[[ 16 -30  -2  13  24   3   2 -16 -20  28]
 [ 53 -24 -21  28  23  29 -46 -27 -41  35]
 [ 28 -59   5  17  48   9   8 -41 -34  75]]
->
[[ 16  -2  24   2 -20]
 [ 53 -21  23 -46 -41]
 [ 28   5  48   8 -34]]

[[-33   7 -35 -58 -14 -61  35  22  43  82  20 -20 -13]
 [ -6  -6   5   5  -4   3  -2  -4 -10  -2   6   7 -10]
 [-10 -16  -4  10   0  -5   2 -16 -19 -27 -20  -7  15]
 [ 25   0  12   6  -5   4 -22  -3  -7 -20  -1  -1  15]]
->
[[-33 -35 -14  35  43  20 -13]
 [ -6   5  -4  -2 -10   6 -10]
 [-10  -4   0   2 -19 -20  15]
 [ 25  12  -5 -22  -7  -1  15]]

[[ 10  20   6  11  -5   8  -1  15  -8 -11]
 [ 17 -27 -22   1 -18 -16  29  -5  22  27]
 [-36  37  20  -4  17   5 -38 -10 -39 -21]
 [-82  37  61 -33  96  33 -82 -25 -50 -79]
 [ 40 -30 -37   8 -74 -23  22  -5  32  59]
 [ 18  -9 -21  10 -34 -14  28   5  14  27]
 [-29  14   4  -3   6  -5  -7  -6 -19  -2]]
->
[[ 10   6  -5  -1  -8]
 [ 17 -22 -18  29  22]
 [-36  20  17 -38 -39]
 [-82  61  96 -82 -50]
 [ 40 -37 -74  22  32]
 [ 18 -21 -34  28  14]
 [-29   4   6  -7 -19]]

[[-43  -6 -33 -65 -59  33  -2 -17  27   6 -23  34 -72 -18  39]
 [-78 -31  24   7  -6   2  15  45  -5 -25  32  -4  53  74  37]]
->
[[-43 -33 -59  -2  27 -23 -72  39]
 [-78  24  -6  15  -5  32  53  37]]

[[-14  94 -14 -78  46]
 [ 11  71 -62  89  18]
 [ -6 -66  30 -56   3]
 [ 50 -63 -36  80  56]
 [ 30  -2 -59 -39  35]
 [ 29  10 -41   8 -65]
 [ 31  27  34 -66  -7]
 [ 10 -13 -93  41  14]
 [ 38 -85 -75 -63 -11]]
->
[[-14 -14  46]
 [ 11 -62  18]
 [ -6  30   3]
 [ 50 -36  56]
 [ 30 -59  35]
 [ 29 -41 -65]
 [ 31  34  -7]
 [ 10 -93  14]
 [ 38 -75 -11]]

[[-71 -39  -5 -23  18 -36 -26 -34  18  12]
 [-19  -4   1   6  23  -1 -17  -7 -15   8]
 [ -7 -11   4  16  -2 -10   3  -3   4   9]]
->
[[-71  -5  18 -26  18]
 [-19   1  23 -17 -15]
 [ -7   4  -2   3   4]]

[[-41  -3  15 -16  70  -2  -2 -15 -25 -24   5]
 [ -6 -27 -32   2 -41 -26  44  -1  23  48   2]
 [ 50  -4 -22  15 -43 -13   0   2  -4  39 -17]
 [ 61 -11 -35  35 -31 -18  88  38  28  28  10]
 [-17  46  11  19   6   7   8  31 -35 -17  19]]
->
[[-41  15  70  -2 -25   5]
 [ -6 -32 -41  44  23   2]
 [ 50 -22 -43   0  -4 -17]
 [ 61 -35 -31  88  28  10]
 [-17  11   6   8 -35  19]]

[[ 13 -24  -8 -18  48 -23]
 [  4  10   1 -66  20  11]
 [ -7  36  26 -55 -19  18]
 [ 13  38 -19  -1 -50  -6]
 [ 26  53   8   2  13  -4]
 [-10  -7  30  25  25 -65]
 [ 25  49 -55  17   4  12]
 [ 13  76  15  -7  23 -28]
 [  3  69 -30 -24   0   6]
 [ 29 -51 -23  -2  35  22]
 [ 29   8 -54  14 -20  10]
 [ 22 -27 -48  35 -32  -1]]
->
[[ 13  -8  48]
 [  4   1  20]
 [ -7  26 -19]
 [ 13 -19 -50]
 [ 26   8  13]
 [-10  30  25]
 [ 25 -55   4]
 [ 13  15  23]
 [  3 -30   0]
 [ 29 -23  35]
 [ 29 -54 -20]
 [ 22 -48 -32]]
---
[[-43 -46 -63   1]
 [  4  36  71 -14]
 [ 18 -13 -45  25]
 [ 55  14   2  23]]
->
[[-46 -63]
 [ 36  71]]

[[  4 -39 -47  -7  16]
 [  7  20  48  14  40]
 [ 72  40 -48  21 -25]]
->
[[-39 -47]
 [ 20  48]]

[[ -6  10  15  35]
 [ 88  82 -18  36]
 [ 20 -17   0  55]
 [-22  46 -39  12]
 [ 16  30 -11 -33]]
->
[[ 10  15]
 [ 82 -18]]

[[ 15 -64 -99]
 [-77 -48   0]
 [ 46  27 -46]]
->
[[-64 -99]
 [-48   0]]

[[ 24  46  21  10  48]
 [ 46  46  -5  14  74]
 [-25 -18  41  48 -70]]
->
[[46 21]
 [46 -5]]

[[-2  2 43 79 32]
 [ 7 65 71 10 -1]
 [79 18  2  2  1]
 [14 67 65  7  1]]
->
[[ 2 43]
 [65 71]]

[[-12  36   7]
 [ 10  98 -68]]
->
[[ 36   7]
 [ 98 -68]]
---
[[ 63 -79  54 -34]
 [ 86   2  98  35]]
->
[[ 63 -79]
 [ 86   2]]

[[ 44 -20 -40  31]
 [ -4  46 -42  13]
 [-15 -21  76 -49]
 [ 26  -3   7  24]]
->
[[ 44 -20]
 [ -4  46]]

[[13 -7 37 12]
 [71  2 67 40]]
->
[[13 -7]
 [71  2]]

[[-92  72 -52]
 [ 68  79  55]]
->
[[-92  72]
 [ 68  79]]

[[-22  -4]
 [-96 -23]
 [ 26   9]
 [ 36  10]
 [-85 -21]]
->
[[-22  -4]
 [-96 -23]]

[[ 71 -50  53 -67  72]
 [-56 -34 -35 -47  19]
 [ 60  73  64 -65  57]]
->
[[ 71 -50]
 [-56 -34]]

[[ 40 -27 -77]
 [-39 -90 -33]
 [ 59 -42  67]
 [ 11 -19 -12]]
->
[[ 40 -27]
 [-39 -90]]
---
[[ 58 -82  -7 -41]
 [ 15  12 -40  -3]
 [-52   2 -83  44]]
->
[[ 12 -40]
 [  2 -83]]

[[ 22  67 -56]
 [ 48  46 -51]
 [ 53  56 -53]
 [ 45 -24  75]]
->
[[ 46 -51]
 [ 56 -53]]

[[  8  16 -49  -4]
 [-38  76  11 -35]
 [ 15  17  -5  22]
 [ 48 -17 -17  14]]
->
[[76 11]
 [17 -5]]

[[ 54 -61  34]
 [ 67 -66  18]
 [ 91 -63  -1]
 [-17  90  14]]
->
[[-66  18]
 [-63  -1]]

[[  8  27  38 -35]
 [ -8  12  69 -29]
 [-39  24  55 -15]
 [-23  -4  99 -24]
 [ 15 -56   2  26]]
->
[[12 69]
 [24 55]]

[[-12  -4  13 -10]
 [ 73  -8 -11  11]
 [  7 -10 -27  -8]]
->
[[ -8 -11]
 [-10 -27]]

[[26  7  1  1 35]
 [54  0 24 -1 -6]
 [92  5 -4 12 82]]
->
[[ 0 24]
 [ 5 -4]]
---
[[ 55  40]
 [-55  -7]
 [ 97  35]
 [  0 -30]]
->
[[ 55  40]
 [-55  -7]
 [ 97  35]]

[[-11 -19  13]
 [ 47 -26 -24]
 [ 53  76 -61]]
->
[[-11 -19]
 [ 47 -26]
 [ 53  76]]

[[-35 -35  84]
 [-61 -24 -66]
 [-45 -24   6]
 [-73 -52 -81]
 [ 25  -2 -93]]
->
[[-35 -35]
 [-61 -24]
 [-45 -24]]

[[ 46  38  35]
 [ 15 -34 -31]
 [ 59  61  55]
 [-27  73  74]]
->
[[ 46  38]
 [ 15 -34]
 [ 59  61]]

[[ 83  88   4  28  10]
 [-31  23  62 -58  87]
 [ 39  83 -33 -80 -50]
 [-12  20  68  11  75]]
->
[[ 83  88]
 [-31  23]
 [ 39  83]]

[[  5  29  27   6 -89]
 [ 39 -10 -21 -19 -11]
 [ -5  -8 -24  62 -19]
 [ 25 -12  -7 -24  60]]
->
[[  5  29]
 [ 39 -10]
 [ -5  -8]]

[[-67  87 -61  32 -18]
 [-46 -61 -24  47 -40]
 [-31 -41  51  71 -80]]
->
[[-67  87]
 [-46 -61]
 [-31 -41]]

[[ 76  26]
 [  4  49]
 [ 51  57]
 [ -8 -20]]
->
[[76 26]
 [ 4 49]
 [51 57]]

[[ 63  45  20  68]
 [  6 -93  87  18]
 [ 37 -25  -6   7]
 [-27 -97  91   1]]
->
[[ 63  45]
 [  6 -93]
 [ 37 -25]]
